In the rows, 128 means zero.
Rotation paths and how fast each direction turns (degrees per step):
Each turn is a multiple of 5 degrees from 10 to 175, or 0.
Each row of a path follows its step; steps can be skipped.
Path 1:
step 0: [124 129 132 129 132 128 133 128 127 129 139 128 126 125 130 119 126 131
 116 130 126 122 138 131 128 123 124 137 133 123 134 134 126 132 126 122
 131 118 135 130 126 125 124 130]
step 1: [130 134 128 138 122 131 124 130 124 130 133 126 127 134 131 124 123 122
 126 134 126 126 126 139 121 129 133 126 125 127 133 130 113 126 124 124
 124 129 129 138 127 125 130 133]
step 2: [129 125 129 136 130 126 127 129 132 127 126 134 125 136 126 130 126 127
 118 127 124 132 129 123 124 127 130 127 136 125 137 122 127 125 120 141
 118 128 139 133 131 125 125 126]
step 3: [128 130 140 136 134 132 130 122 122 118 127 133 127 130 123 124 131 125
 123 130 129 123 129 127 117 127 132 129 138 125 131 137 134 126 125 123
 127 121 126 129 124 135 129 127]
step 4: [128 128 134 131 127 133 128 133 125 124 124 123 123 134 126 123 119 130
 122 127 125 136 131 138 121 119 132 128 124 120 133 122 126 132 134 127
 138 126 133 133 122 132 126 132]
step 5: [130 132 122 125 123 126 134 126 127 130 135 125 122 134 127 127 133 123
 119 128 122 120 137 123 123 124 136 126 132 128 136 132 122 121 127 132
 130 132 137 131 122 129 124 134]
step 7: [134 129 135 132 125 134 122 126 129 121 123 130 131 132 126 129 134 132
 124 136 116 129 119 128 122 122 130 130 127 131 134 125 129 131 126 132
 129 126 131 140 130 136 122 134]
step 8: [131 127 133 133 132 120 129 130 127 121 128 123 122 122 126 119 134 127
 119 125 129 129 132 126 127 122 132 123 133 134 141 129 132 129 127 127
 137 118 135 129 126 123 128 131]
step 9: [121 128 130 126 120 127 127 134 115 121 132 120 122 128 127 127 118 126
 126 135 130 125 129 126 119 122 130 124 123 125 131 137 126 128 122 123
 124 127 130 132 129 127 123 136]
step 10: [129 125 131 134 127 137 133 130 132 121 136 124 131 130 121 132 129 131
 128 132 127 128 130 125 128 123 127 131 126 127 141 121 118 128 124 132
 124 136 139 134 123 125 125 126]
step 11: [129 130 133 133 125 136 124 122 121 136 133 134 129 127 122 119 135 128
 117 129 130 127 126 123 123 128 131 131 134 131 137 127 133 128 121 118
 125 126 135 129 129 129 125 130]
Speeds:
[128 129 130 125 133 128 129 131 127 128 128 125 128 130 130 127 128 128
 128 128 129 129 128 128 128 124 125 125 130 128 129 130 129 128 130 128
 129 127 125 128 127 130 127 129]  80
[128 124 129 128 127 128 126 127 129 128 126 127 128 130 128 125 126 127
 132 131 128 126 128 128 128 124 128 129 126 126 126 125 126 127 128 128
 128 129 126 131 129 128 130 129]  130
[128 127 127 127 125 130 125 133 126 127 127 127 129 130 130 130 126 130
 126 127 129 129 128 130 129 129 130 128 127 127 125 126 131 129 127 130
 127 129 128 130 129 129 126 130]  140
Path 2:
step 0: [120 127 128 138 135 128 118 121 139 126 122 133 127 138 120 138 135 122
 137 130 130 127 123 124 132 127 128 133 122 125 119 132 133 143 132 124
 130 126 128 130 120 122 121 125]
step 1: [126 126 126 124 131 133 123 125 135 125 129 135 133 133 123 140 114 137
 121 133 125 123 120 124 131 132 126 132 118 142 132 136 124 141 132 132
 134 130 126 123 129 125 123 122]
step 2: [129 114 128 127 128 134 128 137 130 124 128 134 129 121 124 141 129 120
 120 132 123 121 118 133 137 127 129 127 135 134 135 130 129 132 138 124
 123 121 124 123 140 128 119 130]
step 4: [123 131 131 135 119 123 132 146 130 123 137 133 121 122 127 126 124 122
 120 132 124 125 131 127 122 134 135 122 124 130 123 139 138 129 131 125
 132 134 138 122 127 129 133 136]
step 5: [120 132 132 136 132 124 127 132 126 121 125 130 128 124 123 117 132 124
 125 143 124 119 134 121 134 126 125 126 125 126 128 135 127 127 133 118
 119 123 132 125 111 119 133 131]
step 6: [120 118 128 126 121 122 124 120 131 133 137 134 133 127 127 130 130 128
 134 142 135 127 125 121 126 127 121 124 121 129 125 138 117 130 131 123
 133 128 140 135 115 124 127 124]
step 7: [127 126 127 127 124 134 132 130 133 135 123 129 132 122 112 127 123 126
 138 143 129 123 125 129 136 136 129 120 127 139 130 129 116 130 125 135
 130 120 136 132 134 125 126 122]
step 8: [135 126 127 133 128 127 123 128 132 125 130 135 131 117 118 131 137 136
 136 140 126 124 129 118 128 122 136 123 134 136 130 117 128 129 139 130
 130 128 124 137 136 136 124 123]
step 9: [126 132 116 133 123 123 118 132 125 119 132 136 132 128 122 135 114 131
 132 126 117 125 140 125 122 128 133 127 134 129 124 130 125 123 131 125
 132 124 132 135 137 141 126 128]
step 10: [132 134 122 129 124 128 130 136 116 122 127 143 127 124 134 119 117 127
 128 132 119 132 132 134 134 120 139 125 127 135 122 127 130 134 128 119
 119 130 131 135 127 125 124 135]
step 11: [122 125 131 123 133 124 118 118 123 120 127 136 124 128 132 119 128 117
 121 138 127 135 136 130 136 121 121 128 126 128 121 126 136 127 131 124
 130 127 138 142 131 124 131 132]
Speeds:
[131 128 126 127 128 127 129 129 129 129 126 126 128 126 127 127 127 129
 126 130 129 128 129 129 128 129 132 128 130 131 130 128 129 128 125 125
 128 126 128 126 129 123 126 131]  130
[127 125 126 123 130 129 128 125 128 128 130 127 125 126 126 128 128 128
 129 127 130 127 129 128 132 129 129 129 127 130 128 129 127 129 129 130
 129 127 127 128 126 127 127 127]  65
Path 3:
step 0: [136 122 116 120 129 125 122 119 125 137 128 121 131 125 140 119 134 129
 127 125 129 130 120 127 133 132 134 132 136 127 125 120 129 128 124 130
 132 124 132 132 118 130 136 121]
step 1: [122 127 130 127 129 126 131 125 134 119 125 126 136 138 126 124 127 119
 119 122 129 117 124 137 126 129 136 127 130 121 119 132 137 129 128 125
 130 129 129 127 144 124 138 123]
step 2: [125 138 132 124 125 129 115 131 142 127 132 135 120 124 132 123 136 119
 124 132 126 130 133 126 132 131 135 131 133 125 122 133 126 127 123 130
 130 134 123 135 124 130 113 123]
step 3: [131 130 122 127 136 131 135 143 129 127 128 115 138 127 126 127 121 128
 126 131 140 128 134 124 120 120 126 129 134 126 119 127 123 123 123 132
 136 119 122 130 127 135 126 125]
step 4: [130 132 131 141 123 126 135 121 127 128 130 120 123 123 120 122 139 129
 121 126 126 133 134 136 128 134 130 129 129 134 123 120 119 129 126 134
 116 122 127 126 139 125 127 123]
step 5: [130 128 125 122 131 132 129 126 134 126 136 129 118 138 119 133 120 128
 121 130 138 120 110 128 129 133 123 128 128 139 131 130 127 125 127 131
 120 129 119 127 123 132 120 130]
step 7: [128 117 133 136 138 123 121 125 127 124 133 120 130 134 122 126 127 136
 126 133 127 141 130 130 141 128 126 124 115 124 127 132 125 121 127 130
 132 132 122 122 122 122 128 135]
step 8: [133 122 134 129 127 129 138 129 124 129 129 133 122 128 136 122 127 115
 132 126 124 129 125 116 131 121 122 132 122 136 122 117 137 130 130 119
 123 128 122 123 132 129 127 139]
step 9: [123 128 137 134 129 138 119 133 118 125 127 118 119 127 129 133 122 133
 131 122 128 127 131 122 119 128 128 132 131 134 137 139 130 130 125 122
 125 143 136 126 129 123 131 127]
step 10: [122 123 126 129 126 127 137 127 125 133 128 143 134 120 125 136 136 129
 124 133 132 129 134 123 125 121 125 123 117 124 142 138 120 131 128 123
 132 127 127 124 130 131 121 132]
step 11: [132 135 127 122 122 127 126 135 122 131 123 128 123 126 132 128 122 139
 139 128 126 126 130 126 133 138 123 118 126 126 136 111 128 132 121 124
 130 119 133 121 124 125 132 129]
Speeds:
[127 127 127 127 129 127 129 127 128 130 128 130 128 130 128 129 128 129
 126 129 131 130 127 128 127 125 124 128 131 128 127 129 130 129 129 126
 131 127 125 129 131 129 129 129]  155
Path 4:
step 0: [126 129 127 130 127 126 130 121 134 120 126 128 130 123 131 128 128 133
 126 119 113 125 127 123 137 129 124 144 128 128 131 141 130 117 132 128
 134 125 119 127 128 119 134 125]
step 1: [128 128 124 133 131 126 130 139 126 123 124 124 136 128 120 133 129 122
 131 127 121 119 122 126 129 133 131 145 129 135 134 133 130 122 133 130
 132 134 125 124 132 137 141 125]
step 2: [125 125 125 125 131 118 140 125 131 129 121 120 133 128 123 116 132 123
 132 123 128 128 120 125 126 135 129 137 126 132 130 124 130 132 118 123
 133 130 116 121 132 127 140 124]
step 3: [136 125 128 121 136 124 133 124 134 115 121 123 131 129 133 127 141 116
 133 127 122 119 128 126 133 132 126 131 130 131 128 134 130 129 128 126
 136 123 121 134 133 117 131 131]
step 5: [123 115 123 127 124 117 138 112 131 131 117 133 136 127 125 129 132 122
 127 120 124 132 128 128 133 129 121 125 129 128 132 127 127 125 122 129
 121 130 118 125 127 127 134 137]
step 6: [123 124 127 128 127 121 127 133 132 122 118 131 134 130 125 140 137 125
 130 119 115 119 127 127 139 133 117 130 135 133 134 128 127 128 127 131
 130 127 130 130 123 120 122 138]
step 7: [129 129 123 128 128 122 144 133 130 135 126 126 127 136 122 135 133 125
 125 130 120 128 120 120 134 139 118 136 132 131 133 125 127 129 122 132
 126 141 136 127 125 135 125 127]
step 8: [125 128 122 138 129 119 143 118 136 129 131 131 134 140 128 121 135 128
 131 132 112 131 124 125 129 131 119 131 128 120 132 129 126 131 125 121
 127 124 125 129 128 127 127 130]
step 9: [134 134 127 137 126 130 134 136 132 118 131 133 128 132 125 129 135 123
 128 130 106 126 131 131 126 130 121 135 133 140 124 130 121 133 128 128
 127 125 127 133 131 122 131 132]
step 10: [133 122 123 129 122 129 148 126 134 132 130 131 122 124 122 132 125 130
 125 134 120 130 125 127 121 134 125 139 132 139 124 127 135 128 126 130
 122 132 128 131 131 125 141 132]
step 11: [121 120 127 134 134 126 138 121 140 131 138 129 131 128 122 129 130 130
 128 120 122 125 132 126 126 130 128 136 132 127 130 129 138 127 130 122
 134 122 124 128 132 119 136 143]
Speeds:
[131 124 128 128 129 130 129 129 130 130 128 125 129 130 127 129 126 130
 128 130 129 128 127 130 127 129 130 129 129 129 130 128 128 130 128 127
 124 132 128 128 126 131 129 127]  125
[129 126 126 129 128 125 127 128 129 127 127 129 127 129 127 128 128 128
 130 131 127 125 126 130 128 127 129 127 129 125 130 128 131 125 132 127
 128 125 128 131 127 128 128 129]  140
Path 5:
step 0: [130 125 123 143 127 133 123 126 131 123 121 130 126 123 131 126 136 127
 126 120 130 133 143 134 125 135 116 125 134 127 127 127 131 133 127 127
 129 123 130 126 136 126 124 119]
step 1: [126 127 119 133 134 141 122 127 127 130 114 121 132 127 126 127 122 130
 125 133 128 137 131 117 124 131 119 122 132 133 134 117 123 127 126 130
 132 128 123 127 129 132 125 129]
step 2: [126 123 137 129 128 129 125 133 123 139 128 133 117 126 121 127 121 121
 123 131 131 129 126 127 117 135 121 121 128 133 136 117 127 122 130 129
 127 139 121 133 130 129 128 131]
step 3: [122 130 140 124 130 114 131 131 120 131 127 134 129 139 124 130 115 130
 125 124 132 133 134 125 122 131 134 125 129 131 136 130 130 133 123 127
 134 130 128 134 134 128 124 124]
step 4: [124 138 124 127 127 116 124 129 123 116 137 133 130 133 130 113 120 129
 126 131 133 134 128 133 129 130 128 124 123 130 127 124 137 130 122 136
 133 129 130 127 123 122 127 125]
step 5: [125 134 125 131 130 129 132 122 122 114 136 134 129 128 131 124 132 129
 137 124 132 123 139 118 120 129 123 123 129 134 126 130 127 124 122 129
 123 122 132 132 119 125 134 136]
step 6: [119 127 134 124 121 131 127 112 131 117 125 136 128 123 129 133 128 129
 129 134 124 129 120 122 124 124 127 129 129 129 129 127 116 127 124 128
 127 124 125 125 113 129 127 128]
step 7: [134 121 134 127 125 119 118 124 135 130 129 134 118 131 129 134 133 123
 122 127 120 127 131 128 130 135 126 134 132 131 127 130 114 122 125 125
 130 127 134 123 121 117 130 124]
step 8: [137 124 127 132 127 121 123 127 127 132 131 122 123 131 131 142 127 133
 124 128 126 133 130 120 142 119 124 126 131 136 132 130 130 129 127 136
 136 116 130 123 129 124 126 123]
step 9: [136 128 127 135 127 124 127 134 127 136 123 128 134 126 133 130 132 126
 131 131 136 124 125 133 126 120 113 124 122 134 121 127 132 120 130 139
 138 125 119 127 124 124 129 125]
step 11: [132 131 130 124 129 126 127 123 126 128 122 134 126 116 130 122 125 121
 125 123 123 125 131 133 125 123 137 127 124 123 133 124 133 125 120 127
 126 131 121 122 129 131 112 116]
Speeds:
[129 128 126 128 129 128 130 126 127 126 129 127 130 127 128 128 127 125
 127 129 127 129 129 132 126 128 129 128 128 128 129 132 129 129 124 129
 124 128 129 129 125 129 127 129]  55
Path 6:
step 0: [125 130 123 124 125 130 131 137 129 137 133 126 115 131 135 129 127 123
 125 136 123 119 138 121 126 136 134 130 115 127 130 122 129 130 134 118
 124 127 133 131 135 122 125 127]
step 1: [125 134 133 132 135 123 126 130 127 133 131 136 123 123 121 121 134 110
 134 144 123 124 122 131 130 137 128 133 126 131 130 129 124 134 132 131
 129 131 127 136 126 131 135 131]
step 2: [130 130 116 127 126 127 125 124 129 127 133 134 120 133 122 127 127 121
 126 137 131 132 120 138 127 125 122 132 141 117 131 122 130 128 118 121
 122 127 123 132 135 133 130 120]
step 3: [130 136 122 117 125 121 139 125 128 118 132 130 131 132 131 141 131 122
 120 135 131 122 125 129 131 124 128 134 129 124 119 120 129 127 127 134
 135 118 125 133 130 124 121 135]
step 4: [125 131 128 115 137 136 133 124 129 129 112 125 129 139 128 136 135 122
 132 129 122 121 127 130 132 129 134 129 136 133 131 131 134 132 135 128
 128 125 135 127 140 130 128 129]
step 5: [119 127 115 129 134 126 136 124 126 130 127 134 123 129 139 131 137 129
 128 132 121 135 129 127 131 138 133 134 117 122 135 138 133 123 127 129
 118 125 131 124 130 134 133 129]
step 6: [118 122 129 131 127 122 122 132 123 129 127 139 122 126 127 131 136 131
 140 136 120 119 118 122 129 118 118 135 124 124 129 127 128 137 124 132
 123 121 123 126 129 127 131 134]
step 7: [138 123 117 128 128 129 127 134 128 126 133 131 119 122 132 130 128 120
 124 129 128 115 122 134 134 127 129 123 131 130 128 126 128 141 129 124
 120 120 123 116 136 122 124 120]
step 8: [134 130 128 124 130 126 137 128 117 131 132 128 137 136 125 120 130 112
 125 136 122 128 131 135 134 126 132 128 121 127 127 123 128 126 136 127
 120 126 121 123 128 121 121 137]
step 9: [122 133 135 128 142 131 134 125 132 139 137 124 125 133 126 131 133 121
 136 133 126 132 128 128 124 127 126 135 140 120 132 127 125 124 128 119
 123 122 134 127 136 120 126 131]
step 11: [130 126 129 116 121 130 124 130 128 130 123 132 118 133 132 133 137 118
 135 129 127 118 131 127 127 132 117 131 131 131 128 127 136 128 131 131
 121 123 118 141 125 136 121 127]
Speeds:
[129 126 130 126 128 128 128 126 128 131 127 128 131 128 127 130 128 129
 124 127 126 130 128 129 130 129 130 128 128 131 128 126 129 128 128 124
 129 126 129 128 129 125 126 131]  80
[130 124 126 126 126 129 128 130 131 127 129 125 128 128 128 129 128 128
 126 128 128 125 127 126 131 125 126 126 128 127 127 126 128 128 128 131
 127 125 129 132 128 126 130 127]  95
[128 129 128 130 129 126 131 127 130 128 131 128 127 123 130 131 130 127
 126 128 130 130 128 129 129 131 129 127 127 129 126 129 127 128 129 130
 129 126 127 127 126 127 129 128]  160
Path 7:
step 0: [127 133 122 129 124 129 117 127 130 122 131 124 131 136 124 134 127 128
 128 119 126 120 133 144 131 133 124 116 125 135 124 130 128 130 143 128
 131 134 130 124 128 117 130 121]
step 1: [129 136 129 116 126 138 129 132 132 125 135 134 132 121 127 116 126 129
 134 122 125 128 134 127 126 124 127 125 122 130 125 123 131 140 118 139
 116 133 125 122 122 132 122 126]
step 2: [125 130 122 127 129 130 126 126 119 123 127 138 123 137 136 125 126 121
 124 129 132 134 140 133 127 129 131 132 131 127 125 113 132 121 132 130
 143 129 125 133 125 129 114 130]
step 4: [136 118 121 129 129 123 129 141 126 140 131 127 133 135 125 126 120 142
 123 125 123 141 128 129 129 132 122 128 129 124 134 124 126 119 120 127
 127 133 125 134 131 127 126 123]
step 5: [118 123 130 140 127 129 120 125 133 125 138 124 128 135 133 122 122 127
 120 132 139 125 129 128 133 134 129 120 124 132 134 128 113 135 127 127
 129 131 124 123 134 124 136 135]
step 6: [126 121 123 127 131 127 136 122 118 128 130 128 143 132 129 120 131 131
 136 125 124 130 129 118 136 127 125 132 127 130 133 124 133 145 131 133
 124 124 141 131 124 125 134 124]
step 7: [125 136 125 134 135 134 117 129 128 130 123 128 122 129 129 128 131 119
 132 129 130 131 119 128 124 132 133 121 131 123 130 111 133 126 136 136
 127 134 125 135 131 115 132 121]
step 8: [126 124 126 122 120 123 123 123 129 124 132 135 132 127 115 129 129 118
 121 119 113 119 126 134 138 121 130 126 120 128 125 126 127 127 130 137
 126 129 129 119 129 128 126 120]
step 9: [128 137 129 123 131 124 123 136 136 117 134 128 134 134 128 120 121 128
 129 121 128 136 127 134 120 125 127 124 130 123 135 124 136 130 118 126
 127 122 121 134 118 129 116 127]
step 10: [123 123 132 131 134 129 128 121 130 121 138 141 119 134 129 129 129 135
 123 127 127 131 131 126 129 126 131 131 133 131 120 118 130 130 125 126
 145 136 123 119 130 139 132 132]
step 11: [123 125 122 130 124 122 125 134 131 127 124 120 133 137 130 127 127 135
 124 128 129 127 135 115 131 128 129 125 132 141 127 137 142 126 125 129
 129 133 133 135 130 133 127 113]
Speeds:
[129 129 128 129 127 132 125 126 128 128 130 125 126 130 129 131 129 129
 127 125 129 127 128 127 130 128 126 128 130 126 129 126 129 127 129 128
 130 128 126 127 130 126 126 132]  145
[127 127 131 130 130 125 126 130 130 128 130 127 126 128 127 129 128 131
 127 127 126 132 129 127 128 126 127 130 127 129 129 131 127 128 128 126
 131 126 127 128 128 129 129 128]  60
[126 129 129 124 129 128 130 129 130 125 128 132 125 127 128 130 127 128
 128 127 128 126 130 130 128 128 127 126 127 128 130 126 132 128 129 128
 127 125 128 127 128 127 129 126]  45
[128 128 126 125 126 128 128 126 129 130 129 126 128 126 128 129 127 128
 126 128 126 129 128 127 131 126 129 129 130 132 128 129 129 132 128 130
 126 126 126 127 130 131 129 127]  145
